Small tables with named rows and columns. After each table, cells are looked up by row and column.

fenodu
|  | dis | tir | noligu | sakida | nuzerum | fasale | bipi | ledelad |
|---|---|---|---|---|---|---|---|---|
| nifi | 76036 | 65072 | 54823 | 66249 | 57537 | 72122 | 60483 | 57029 |
| dako | 70762 | 57473 | 56750 | 57118 | 57125 | 66999 | 58225 | 58437 |
| bevage | 97488 | 38325 | 45107 | 57331 | 37591 | 85296 | 40886 | 44657 |
| laku | 25211 | 82860 | 70729 | 64020 | 84126 | 34181 | 81843 | 72578 |
| tezo | 55192 | 74529 | 79358 | 64652 | 65926 | 67059 | 64029 | 77782 |
| zur | 41204 | 79856 | 67953 | 56072 | 80251 | 45536 | 79302 | 73130 |
| luruf | 77481 | 48820 | 51325 | 57976 | 49880 | 70470 | 51543 | 51484 |
| gubezum | 68964 | 54749 | 58501 | 73727 | 49231 | 69974 | 50036 | 53146 |
| patemim | 8788 | 78419 | 69121 | 86045 | 78814 | 23100 | 75438 | 61427 |

What is the bipi of tezo in fenodu?
64029
What is the sakida of laku in fenodu?
64020
What is the sakida of gubezum in fenodu?
73727
What is the fasale of zur in fenodu?
45536
What is the tir of dako in fenodu?
57473
What is the bipi of patemim in fenodu?
75438
What is the fasale of luruf in fenodu?
70470
What is the sakida of tezo in fenodu?
64652
What is the nuzerum of bevage in fenodu?
37591
What is the ledelad of tezo in fenodu?
77782
What is the ledelad of luruf in fenodu?
51484
What is the tir of tezo in fenodu?
74529
What is the bipi of zur in fenodu?
79302
What is the sakida of bevage in fenodu?
57331
What is the dis of dako in fenodu?
70762
What is the sakida of dako in fenodu?
57118
What is the fasale of tezo in fenodu?
67059
What is the sakida of luruf in fenodu?
57976
What is the nuzerum of laku in fenodu?
84126

febubu =
|  | kar | dav | febe | lil | tutebig | zitim | garido | mozik | mig | devubu |
|---|---|---|---|---|---|---|---|---|---|---|
| tarovu | 81 | 198 | 103 | 27 | 47 | 166 | 155 | 127 | 184 | 116 |
| gukiz | 138 | 37 | 172 | 173 | 124 | 133 | 95 | 122 | 36 | 201 |
| dep | 175 | 79 | 88 | 103 | 137 | 188 | 91 | 157 | 102 | 126 |
| ses | 161 | 28 | 201 | 71 | 43 | 185 | 75 | 44 | 126 | 197 |
| laz | 27 | 109 | 62 | 20 | 126 | 73 | 87 | 160 | 65 | 70 |
| zemomol | 101 | 149 | 44 | 78 | 41 | 174 | 187 | 148 | 30 | 109 |
| zefi | 194 | 90 | 174 | 70 | 119 | 195 | 133 | 36 | 131 | 179 |
| bame | 55 | 81 | 117 | 26 | 79 | 195 | 152 | 102 | 181 | 60 |
| lesuv | 104 | 48 | 182 | 84 | 141 | 69 | 158 | 76 | 22 | 141 |
| pivo | 138 | 104 | 194 | 198 | 68 | 36 | 35 | 17 | 64 | 169 |
| gofu | 54 | 72 | 64 | 107 | 51 | 35 | 141 | 83 | 163 | 135 |
| merevip | 108 | 57 | 182 | 65 | 77 | 104 | 164 | 169 | 196 | 69 |
| gite | 159 | 128 | 39 | 91 | 168 | 28 | 91 | 128 | 45 | 165 |
| noniro | 166 | 114 | 107 | 173 | 25 | 88 | 167 | 201 | 95 | 26 |

What is the garido of zemomol in febubu?
187
What is the devubu of gukiz in febubu?
201
What is the febe of dep in febubu?
88
What is the kar of laz in febubu?
27
What is the kar of ses in febubu?
161
What is the tutebig of lesuv in febubu?
141
What is the tutebig of tarovu in febubu?
47
What is the devubu of bame in febubu?
60
What is the devubu of gite in febubu?
165
What is the mozik of zemomol in febubu?
148
Which row has the largest dav? tarovu

